One vector is turned by the same rotation once a tick. Each row is the vector after some number of ticks, and that number follows the row.
The counts run from 0 to 589.
[  0  -8  13  27 -51   7  -3   4  17  28  19   0  -2  34   0  12 -11  -6
 -14   5 -58   7 -10  16 -53  18 -32  15 -29   6  -6 -69  13  17 -42  35
  59  11  50  25  34   9]  543
[ 34 -27 -58  28 -12 -56 -29  23  29  -1  51 -27 -21  27  26  -5 -18 -42
 -39  -8  -4  20  -3  46 -26 -36 -16 -15 -36 -45  28   7 -14 -21 -45   9
  43  10  14  17  21  -5]  111
[ 46   9   9   6 -67   4 -29 -10  12  35  23 -13 -37  71  23  -5  -7 -40
  30   9 -33  -5 -27  11 -19 -25 -27  14 -29 -19   8 -16  14 -30 -39   7
  47  36  35  21  44  21]  297
[ -8  15 -76   5  16  26 -34 -21 -32 -41  66 -28 -23  52 -14 -10  -7 -36
  13  -4  -2   7   7  38 -20   0 -23 -12  10 -19  -1  63   6 -39 -69  -3
  -5  19  21  19 -17  15]  246
[-18  37 -12  -1 -16  31   3  18 -39 -24  22   7  17  21 -50  -9  49  25
  16   5 -43  -5  -9  12 -31  50 -24 -20  10 -12 -21 -25  27 -19 -20  64
  17 -53  31  34 -18  32]  398
[-20  36 -27   0 -16  43 -18 -11 -33 -40  49   9 -38  48 -44 -17 -32  -4
  31   3 -21  19  -6  24 -40  19 -47 -18  16  -1  -9  34  16 -35 -59  37
   6  15  44  27   7  16]  36
[  8 -20 -29  45  15 -13 -31  52   0 -40  76 -17  54 -14 -34  17  42  -6
 -41  -5 -19  -9 -31   8 -16  16   9  15 -10 -33 -35   2   0  29 -41  39
   5 -16   7   7 -35  20]  384
[-31 -27 -35  33  -1 -14 -33  34   6 -20  15   2  57 -17  -5   6  33   3
 -50 -16 -29  26 -15  50 -55  -5 -30 -21 -43  10   4 -62 -15 -17 -32  17
  68  -7  32  24  20  22]  146
[ -2  41 -32 -22 -41  44 -31 -30 -43  10   6   6 -11  92 -22 -29  40 -50
  54  -6  -6 -23 -31  -6  -4  -8  -7  -6  23  -9  -8  16  23 -19 -34  19
  10   7  33   0  -7  31]  252
[ 28 -12 -25  48 -25 -63 -25  29  14   8  46   3 -24   5  -7   9 -14 -10
 -72  20 -32   5 -13  13   8  20 -13  16 -39 -36 -26 -20  -8  31 -43  58
   8   7  16   4  38  -7]  548
[ 46  61  -8 -16 -12   8 -30  -2 -46  -7   8  16  -9  30 -31 -32  65  -4
  10  40 -30   0 -36 -14 -15  32 -15  -9   4 -36 -46  10  12 -10 -30  70
 -44 -19  42  -7  -3  32]  414
[ 24  54 -15  -3 -42   7 -42 -20 -44  -2  13  34 -42  46 -43 -26  28 -15
  23  16 -17 -10 -39 -23  -2  16 -19  11  12  -8 -41  36   8   4 -36  54
 -41  13  43  -2  37  12]  33
[ 30 -24 -17  33 -35 -55 -62  28  12  30  27  17  30   1   6  15  63 -21
 -42  -6 -23  -2 -40  -5 -10  -5   3  29 -46  -7 -24 -50 -22  24 -36  44
  27   0  18 -10  45  -1]  340
[ -5  20 -48  49   8   1 -45  27 -25 -51  69   9  17 -17 -67   4  36   9
 -13  -8 -15 -17 -15  -5   4  36 -32  14  -4  -5 -44  43 -15 -15 -42  31
 -18  -5   0   6   5   7]  12
[  1 -36 -11  48 -19 -52 -28  45  27 -21  70  -4   5  -8  -8   7 -27 -19
 -62  -7 -29  20 -21  11 -33  11 -22  15 -44 -23 -31 -22 -17  29 -56  41
  37  10  11  14  30   2]  547
[ 19 -31 -42  49 -39 -29 -66   0   8  18  31 -21  -5  42  12   0  31 -70
 -13 -25  -2 -33 -35  -6  14 -38   4  36 -40 -12  -2  13 -23   7 -32  -4
  21  45   4 -11  38  -1]  503
[-24   0 -38  27 -58  28 -39 -25   0  34  -3 -25  -8  66  16   6   6 -48
  24 -22 -41 -18 -12  22 -24 -20 -10   3 -28   9  18 -31  19 -11 -35  -1
  75  29  36  17  26  -2]  507
[ -1  11 -40  17  26 -37 -22  50 -39 -57  50  25  37 -21 -57 -28  50   2
 -38  -2  -2  15 -25   5 -11  22 -16 -10   8 -37 -41  15  -6  -7 -30  50
 -11 -42  11  12  -6  10]  402
[  4   2 -40  19  -1  10 -60  23 -29 -68  75  21   3  28 -35 -14  -9 -38
 -10 -10  15  19 -20   7 -19 -13 -28  25   2   2 -34  67 -22   2 -38  17
 -33  29  18 -18  25  25]  39
[-33  35 -25 -20   1  24 -18 -20 -33 -51  33  -3 -14  45 -33 -27 -12 -31
  32   2   2  12 -38  18 -48   0 -18 -40  33 -16 -35  32  18 -14 -56  25
  14   9  25  25 -21  20]  236
[-11  11 -43 -21  22   4 -49  -3 -30 -66  42  22  21  23 -24 -31  31 -23
 -20  14   3  49 -44  25 -60  -4   2 -33   8 -29 -42  26   3  -3 -47  31
 -24   2  32  -3 -16  15]  419
[ 21  35 -19 -29 -52 -15 -24 -16 -10  36 -11  35 -26  79   4 -32  18 -44
  24 -19 -25  13 -15  10 -17 -27 -28 -19  -3   5  12 -40  -6 -24 -32  17
  48  -3  30   9  60  10]  89
[-27   2  17  19 -34  14  14  19  -7  12  31  -6  32  48 -23  10  23 -11
  -8 -11 -51 -12 -11   6 -38  24   8  -3  -5 -10 -17 -50  38  42 -24  67
  57 -23  34  22 -35  38]  570
[-10   8   1  13 -50 -16 -18 -14  23  27  -2   6  -7  29  -2  10   5 -10
  -8 -18 -57   4 -16   4 -45  12 -19  -6  -8  15 -16 -82  12  10 -56  38
  72  -6  36  36  41  -4]  534
[-12  27 -48   0  16  40 -35 -14 -24 -49  50   7   4  14 -39  -2  -5  22
  13  23 -34  32  -2  28 -50  29 -44 -12  14   0 -33  15  11 -27 -74  20
 -10  -8  51  16  -7  28]  218
[-40 -38 -18  49 -10 -17 -20  38   4 -35  57  -6  15  12 -22  -8 -15 -30
 -69 -17 -22  38 -12  44 -45   2 -13  -1 -35 -17  -5 -14   5  44 -27  40
  44  10  28   3  17  17]  555
[ -9  30 -25  -8 -33  61 -23 -21 -36 -20  44  -1  21  76 -27 -15  20 -45
  65 -27 -11  -9  -9  14 -15 -11 -16  -1  19  12  -2  28  15 -31 -29 -12
  34  16  33  15  -3  42]  253
[ -5  -3 -62   4  12  22 -47 -18 -23 -45  68   8 -12  54 -19 -11 -25 -47
  -1 -11   1  31  -7  28 -29 -18 -13   2   8 -13 -18  65  -4   3 -68   8
 -11  27  21  -7   1   1]  47
[ 19   3 -27  22   3   9 -41  34 -38 -74  70  13   3  19 -44 -29   9 -23
  -5  10  14  10 -32   3   2  14 -31  17  -2 -29 -39  67 -15 -23 -32  19
 -43  17  12  -8   7  33]  230
[-22  21 -45  15   8 -19 -46  16 -40 -66  47  33   4 -13 -59 -19  34  -7
 -15 -14   5 -10 -31 -10   2  30 -33  -7  13  -4 -51  45 -24 -12 -39  46
 -13 -20   3  12  27   0]  21
[ -3  17  13  32 -61 -33  -5  26  -1  33  -5  16 -22  31 -22  -1   6 -12
  -5 -20 -53 -27 -11  -1  -1  26 -34   0 -22   5 -11 -59  16  -5 -22  64
  65 -12  21  31  57   7]  533
[ 15  51   2 -21 -29  29 -39 -12 -54 -10   2  29 -11  42 -39 -37  44 -25
  20  36 -23   7 -48 -27 -19  20 -20  -2  11 -12 -44  12  18   1 -25  52
 -32   6  36 -10  18  28]  224
[ -9  19  12  22 -47 -33  -8  15   2  41  -8   5  -9  31  -3   0  34   7
 -11   6 -49   0 -29   3 -35  19 -25 -20 -20  -8 -11 -86  14  -3 -37  43
  78 -26  34  29  27  14]  343
[ 19  21  -2   2 -35  32 -18  37 -30  24  28  24  46  34 -29  -3  66  13
 -17  17 -49   1  11  15 -13  27  -9  21 -21 -12 -11 -34  14  17 -11  68
  -6 -29  45 -13   0  53]  587
[ 36   9 -10  10 -65  -6 -14  -8   4  41   6 -27 -35  75  34 -12  -5 -32
   2  12 -33   7  -6  41 -23 -17 -21  -3 -46 -30  32 -36  11 -27 -29  20
  44  17  35   7  35  22]  107
[-44  -1 -34  31 -16 -12 -10  23  -7  -5  -8  -4 -15  13 -13 -15  13  -5
 -62  11 -35  36   0  53 -52  13 -27 -43 -44 -14   0 -53  24  17 -39  57
  45 -17  52  -2  19   0]  354
[-44 -17 -58  50 -36 -11 -18  27  -3   6  21 -25  -8  29 -12  -8   3 -36
 -27 -40  -8  -4  15  55  -4 -13 -26 -26 -31   1  43 -17  10 -22 -20  18
  90  -9  16  27  26   8]  318
[-11  22 -33 -17 -41  -2  -7   4 -35  -3   3  24  -4  65 -13 -37  12 -52
  29 -33   4  10   2  22  -8 -23 -35 -22  17  19  11 -15  -8 -46 -28   7
  72 -24  31  27  48  10]  81
[-29   5 -34  12 -59   8 -32 -38 -12  17 -26  -9 -26  62   9 -16   7 -69
  24 -23 -14 -13 -37  14 -30 -34 -19 -28  -4   0  16 -25  17 -15 -31   3
  70  26  36   5  27   2]  498
[-28  27 -52 -12  23  34 -37 -26 -25 -38  29  13  35   8 -35  11  33  15
  11   6 -35  27 -18   6 -71  32 -17 -14  18  16 -35  -8  12   2 -76  27
   7 -13  40  21 -30  14]  209
[ -9  12 -32   7 -45  14 -22  -3 -15  -8   5   6 -32  57  -6 -39 -21 -46
  11 -22   1  26   0  47 -18 -24 -58 -24 -21   7  25  -7  -3 -51 -30  -1
  58  23  47  17  62  23]  290
[ 13  -5 -73   0 -12 -20 -46  -7 -26 -26  67  16  25  66  -5  -5  24 -69
   0 -45  14   7 -11   6   9 -36  13  11  22  -5 -11  44 -26  -7 -52  -1
  16   6  -1  -3  17  -5]  66
[ 18  -9 -36  27 -25 -77 -45   0  13  26  26  18  11  12  -1  14  36 -41
 -45 -20 -27  -6 -38 -10   4  -1  -4  24 -28  -3 -36 -45 -27  24 -53  39
  36   5  -1   0  55 -20]  530
[  7   0  -1  35 -67 -24 -24  20  13  53  12 -12  21  44   6  29  32 -38
  18  -8 -41 -47 -31 -11  -8  -8  -2  13 -23   2   9 -61   8  -7 -30  24
  89   0  17  29  16  14]  324
[ 37  47   0  -8 -21  -8 -33  -9 -27 -20  28   6 -19  49 -23 -17  30 -17
  25  24 -12 -21 -74 -31  -8  20  -8  16  19 -40 -47  44  20  -3 -48  42
 -39   0  20   3  -9  20]  232
[-10   6   0  -1 -24  -8 -17   4  14  20 -15   6   9  16   1   6  43  19
 -14  19 -53  11 -40  21 -71  16 -10 -21 -26 -13  -9 -82  22  -1 -36  40
  58 -18  49  26  13  14]  153
[-18  48 -55   8 -15  50 -20  -6 -45 -26  12  -2  -1  51 -29 -28  31 -30
  46 -16  -2 -12   1  36  -4  -5 -44 -30  13   3  17  23  17 -69 -31  -2
  32 -13  35  30   9  23]  453
[-58   4 -56  29  23   4 -27  12 -42 -40  26 -12  37  -1 -51 -13  57  -9
 -45  -2 -11  -1 -18  23 -31  18   0 -31   2 -15 -34   1  21  21 -32  47
   6 -23  18  -7 -32   5]  192
